In the data rows, the value 128 means zero.
Each row has a hidden score. How much does it go up from the first row of each pair to the second? 15 means little or no change, 30 a big rise and 0 a big fall. The score is a weighted sum of the row's numbers plus the product of two more (or one squared), each taken from its middle value.
[ 88  97 101 109 158 152 106 108 183 103  97 155 189 144 163]
[160 174 166 173  47 137 162 109 122  80 166 101 132 116 129] >> 18
[ 97  79  74 123 145 175 118  96 142  44  56 151 162 189 168]
[145 138 176 165  89  99 181 127 127  99 172 120  93 104 150] >> 11
[148 143 150 166 101 103 154 120 145 101 154 103 170  96 102]
[161 154 163 158  93 107 158 114 109 106 155  98 108 110 115] >> 15
[ 76 117  89  93 165 168 120 113 219  84  77 173 163 155 193]
[ 88  83 121  88 159 148 102  91 178 128  89 177 163 165 170] >> 13
[153 178 174 149 110  77 183 128 104 146 149  98 114  85 126]
[146 162 162 165 125 101 166 135 118 120 162  90 101 103 121] >> 18
[157 172 159 155 103  85 158 107 138 156 156  98 152  85  96]
[143 174 162 174 105 104 162 136 160 115 154 108 134 106  87] >> 17
[101 100 117 110 140 156  95 139  87  98 114 149  85 164 160]
[127 132 167 168 101  89 166 102 135 106 124 104 159 112 102] >> 15
[116  97  94 101 128 158  97 145  98 119 104 142 103 163 118]
[165 159 157 155  97 105 156 113 137 119 155  97 146 105  98] >> 15
[156 170 153 148 105  86 157 131 111 174 161  97 101  89  99]
[164 145 151 158  95 116 151 114 134  98 153  98 146 120  98] >> 18
[152 143 162 164 101 110 153 117 128 123 153 100  86 108 125]
[166 150 158 158  88 129 156 119 117  65 148 100 113 129 116] >> 15
[162 168 160 149 103  95 163 119 113 145 159 107 108  88 106]
[116  98  95 109 132 160  98 137  95 112 111 145  96 164 126] >> 17
[155 144 144 155 116  70 148 107 125 144 161  85 161  78  92]
[ 96 103  94  98 166 165 106 108 181  93  91 160 163 165 155] >> 19
[133 129 152 202  94  57 145  81  94  84 211  56 141 104 117]
[162 154 138 155 107  93 146 112 133 133 161 103 149  99  91] >> 14
[106  92  96 101 153 151  92 166  91 145 104 149  88 151 132]
[104  95 103 100 148 169 101 111 162  92  96 157 164 170 154] >> 17
[ 84  91 100  80 127 154 122 116 141 104  78 168 184 184 142]
[102  98 101  97 153 167 101 104 169 102  95 158 163 167 158] >> 17
[109  93 104 100 144 168 101 119 163  83  97 155 161 174 159]
[163 150 156 155  98 115 155 120 115 112 151  97 109 112 100] >> 10
[163 167 171 155 103  95 166 120 107 127 156  97 107  93 121]
[111 107  99 108 148 162 104 147  90 151 101 162 114 148 123] >> 14
[155 157 159 158  95  82 155 101 127 142 165  95 152  88  89]
[ 90  96  98  86 173 167 100 106 184  96  77 167 168 167 191] >> 20
[108 107 100 111 149 159  98 158  95 151 100 148 103 155 129]
[160 152 148 156 106  97 144 107 138 141 160 101 148  94  84] >> 13
[ 97 100  92  91 168 149  91 170  78 149  99 155  87 152 155]
[104 104  90 102 163 162  89 173  91 181 110 168  90 139 127] >> 12
[ 81  68 104  94 184 120 102 173  81 166  92 165  96 129 160]
[148 152 162 154  99  77 164  97 142 153 156 105 150  89 100] >> 6
[157 153 150 160 103  92 164 120  97 127 147  90 106  99 113]
[100  91  96 101 165 165 102  96 172 103  82 167 167 157 171] >> 16
[136 157 137 171 134 115 132 144 144 120 162  64 134 122  81]
[154 151 144 151 105 100 142 143 120 187 159  97 107 102  79] >> 12
[ 87 109 107  81 172 152  92 202 100 143 107 178  82 148 145]
[155 157 154 158 106  93 156 116 144 127 155 101 158  92  99] >> 12
[161 154 150 156 101  99 150 113 138 126 155 100 146 104  92]
[ 88  95  93 109 164 137  96 171 107 151 103 155 112 130 142] >> 16
[165 170 181 143 102  81 166 111 115 138 153  96  98  97 133]
[ 94  95  96  84 152 158  97  93 171 116  89 161 173 166 151] >> 15
[108 103  95 111 145 159  94 151  98 127 105 139  91 161 140]
[154 147 150 158 104  95 160 121 142 129 165 110 155  99 105] >> 13
[120  93  97 109 133 165 100 135  94 109 106 138  98 166 127]
[104  95 129 113 145 175 117 115 154  72  97 169 170 165 189] >> 16
[162 145 150 157 100 112 147 116 135 111 152  96 144 113  91]
[ 87 100  86  88 176 126  91 213  94 194 104 157  96 127 132] >> 15
[ 93 101  95  87 172 140  88 204  91 172 106 163  86 143 133]
[160 148 152 155  96 112 151 114 134 107 154 100 144 115  96] >> 15
[ 95  92  98  98 165 152 101 189  93 152 109 165  86 157 144]
[156 158 129 156  86 132 138 132 120  77 153  84 106 133  86] >> 14
[155 151 171 159  94 105 162 115 108  96 150  89 113 112 118]
[105  88  99 121 146 183  91 109 176 116 106 156 165 155 169] >> 20
[157 179 180 148 113  70 178 127 101 169 161  99 102  71 134]
[152 191 177 161  86  91 171 131 106 178 169 100 114  74 132] >> 10
[ 96  96  92  89 160 143  94 187  83 161  96 158  93 150 133]
[163 148 144 157  82 132 148 113 138 111 164 112 141 115  89] >> 16
[ 85  94 102  78 169 173 105 118 190  88  75 180 169 172 215]
[149 146 166 160  90 107 143 120 138 110 151  95 161 112  94] >> 12
[159 161 157 167 110 101 160 102 135 154 154 109 170  75  98]
[105  99  92  96 137 150 104 166  84 136  98 155 101 164 124] >> 19
[162 148 150 157  97 109 149 115 136 114 154  99 143 110  92]
[ 93  95 104  88 160 167 102 112 176  99  91 164 166 171 177] >> 16
[ 83  99  93  76 176 152  98  62 177 141  84 180 172 155 178]
[160 154 149 152 111  96 150 107 136 137 156  96 153  97  91] >> 10
[109  94 103 100 141 173 112 161 165  40  97 153 158 181 193]
[ 74  92 109  89 168 128  92  14 158 159 106 170 165 143 169] >> 12
[110  96 104 104 138 175 108 131 163  66  99 151 160 179 157]
[ 84  43 115 177 155 152  84 138 112  98  86 138 142 113 106] >> 10
[ 94  98 104  91 163 142  91 186  97 163 105 171  87 143 140]
[ 85 102 102 100 159 150  99 172  98 149 107 147  90 141 144] >> 21
[164 157 170 160  94 109 166 117 109  93 150  98 109 110 123]
[ 87  91  90  90 186 147  82 195  87 172  92 154  71 145 152] >> 21
[ 83  96 109  89 161 169 109 121 184  88  82 169 163 171 200]
[164 157 157 164 104 100 159 122 111 131 153 100 108  91 105] >> 12
[153 168 122 166  91  90 151 138 141 124 162  68 175 111 107]
[154 146 163 159 100 106 141 112 143 129 160  96 153 100  92] >> 8
[122 100  97  98 139 171  92 169  91 147 114 160  99 148 135]
[ 94 113  90 107 165 148  85 200 100 166  97 134  94 152 157] >> 17
[154 174 171 151 119  67 170 142 107 201 163 101  98  71 117]
[104  96  95  99 161 152  92 160  85 138 100 151  87 156 145] >> 15
[161 165 165 162  88 109 159 117 112 117 157  99 111 103 115]
[153 151 167 160  94  89 159 112 105 141 167  93 101 101 107] >> 16
[ 90  92  94  92 174 145  94 205  86 172 106 168  82 148 144]
[154 169 167 156 103  89 161 131 115 169 160  95 103  90 112] >> 13
[148 147 146 164 112 104 143 127 142 125 159  93 149 110  87]
[156 144 132 161 116  73 149 116 115 121 164  75 166  77 101] >> 14
[142 139 141 131  75 107 163 138 115 113 126 113 169 132  69]
[106 106  99 102 154 159 102 155  86 163  99 162 109 143 124] >> 17
[155 158 150 155 117  91 148 112 138 149 156  94 150  91  87]
[159 151 171 158  91  97 157 109 105 125 160 100 105 105 113] >> 17
[153 151 147 145 112  86 153 154 115 208 168 112 100  90  91]
[104 101 101  97 151 162 104 148  83 130  95 159 103 158 136] >> 19
[ 92 102 106  90 166 175 107 111 180 100  78 181 181 167 190]
[ 99 117  70  74 125 143  97 183  87 152  97 154  99 155 114] >> 11
[159 159 158 152 103  95 159 124 109 147 158 100 105 101 103]
[171 163 171 165 105 103 163 106  96 170 162 108 115  82 108] >> 13
[159 162 167 162 101 115 162 125 112  79 151  92 105 116 125]
[ 94  88  99 100 163 170  90  71 173 142  91 154 170 152 156] >> 15
[104  96 109  99 144 178 106 134 169  66  92 159 161 178 175]
[150 164 155 155 110  75 157 106 141 157 160 102 160  74  94] >> 7
[100  98 103  88 158 185  99 126 191  82  89 179 164 171 203]
[ 98 103  85  97 165 144  89 181  83 164 102 153  83 139 138] >> 10
[ 92  99  91  88 180 139  96 169  92 157  95 151  93 147 148]
[166 157 141 164  97 107 162 111 121  73 158 107  82 114 160] >> 14
[185 162 162 172 121 105 148  74 114 196 163 106 151  50 100]
[ 96  96  96 100 161 155  93  80 161 129  99 151 166 161 136] >> 21
[112  95  97 109 140 158  95 149  96 126 110 143  91 160 127]
[127 169 177 149  94  93 176 131 122 147 171  86 100  85 115] >> 25
[163 140 148 156  86 127 152 119 134  77 150 102 143 133  95]
[ 95 101 101  86 168 150  91 192  90 147  99 173  84 149 143] >> 12
[161 153 150 154 100 102 151 111 136 126 156  99 150 103  88]
[163 150 150 155  97 109 149 116 136 112 155  99 145 111  94] >> 17
[103  71 105 119 152 183  90 102 183  81  88 140 119 176 164]
[ 88  93  96  85 174 151  90  49 175 153  88 166 171 152 157] >> 12
[ 90  84 107 102 166 181  96 106 186 108  80 157 170 163 188]
[ 98  94 106  96 159 176 106 131 179  68  80 169 168 173 196] >> 18
[155 145 161 169 101 124 142 118 147 131 147  93 148  99 107]
[105 104  97 100 159 155 105 163  88 168 100 166 111 144 121] >> 15
[101  97 107  94 152 171 103 124 172  76  90 162 165 176 172]
[145 162 168 156  92 109 165 120 143 114 159  94 141 102 109] >> 10
[151 156 158 143  99  91 163 140 109 171 155 107 110 101  93]
[146 172 166 157 120  77 170 118 125 175 155 103  83  69 124] >> 25
[161 171 175 155 105  85 168 119 109 136 158  97 104  87 127]
[107  97  90  99 143 155  96 160  95 131 105 149  94 159 124] >> 15
[ 93 105 115  87 163 159 107 108 186 103  82 161 153 172 193]
[ 96  95 102  92 156 167 100 100 174 101  87 164 165 168 174] >> 14
[103  95  95  97 159 144  89 182  89 163 102 153  86 147 127]
[113  95  97 103 164 156  91 163  82 164 104 153  86 143 141] >> 15
[154 163 161 149 113  86 157 138 112 191 160  99 102  84  95]
[103 117 103 103 160 164 114 165  83 197  93 182 134 132 107] >> 15
[ 85  92 108  91 153 163  96  97 174 101  86 159 174 168 164]
[154 158 166 153 109  89 167 134 110 167 166 110 101  92 113] >> 14
[ 76  78 111  89 165 149  98  75 172 146 107 176 177 160 155]
[163 152 138 190  98 111 146 108 145 111 155  80 144  93 103] >> 17
[ 99  96 101  92 161 159  98  88 169 115  92 161 166 165 154]
[165 141 148 159  88 131 152 117 131  74 149  97 140 130 102] >> 17
[144 167 140 147 109  88 153 160 115 176 158  81 110  98  70]
[ 83 101  99  89 173 159  98  77 181 130  86 171 163 161 164] >> 19
[160 164 169 158  99  99 166 118 109 103 153 100 106 100 127]
[144 159 142 144 102  94 140 171 120 245 171 110 104  88  74] >> 11
[ 98 108  72 101 162 167  94 106 175  91  90 168 160 140 179]
[156 150 167 161  90  92 155 106  99 137 170  93  99 106 110] >> 12
[161 176 117 148  96  90 153 120 109 139 173 101  97  97 114]
[157 160 159 154  98  96 162 123 113 135 154  98 110 104  99] >> 15
[102  98 103 100 152 169 101 113 168  93  94 159 160 173 153]
[ 95  97  87 100 165 168  95 114 166  94  99 154 158 175 168] >> 15
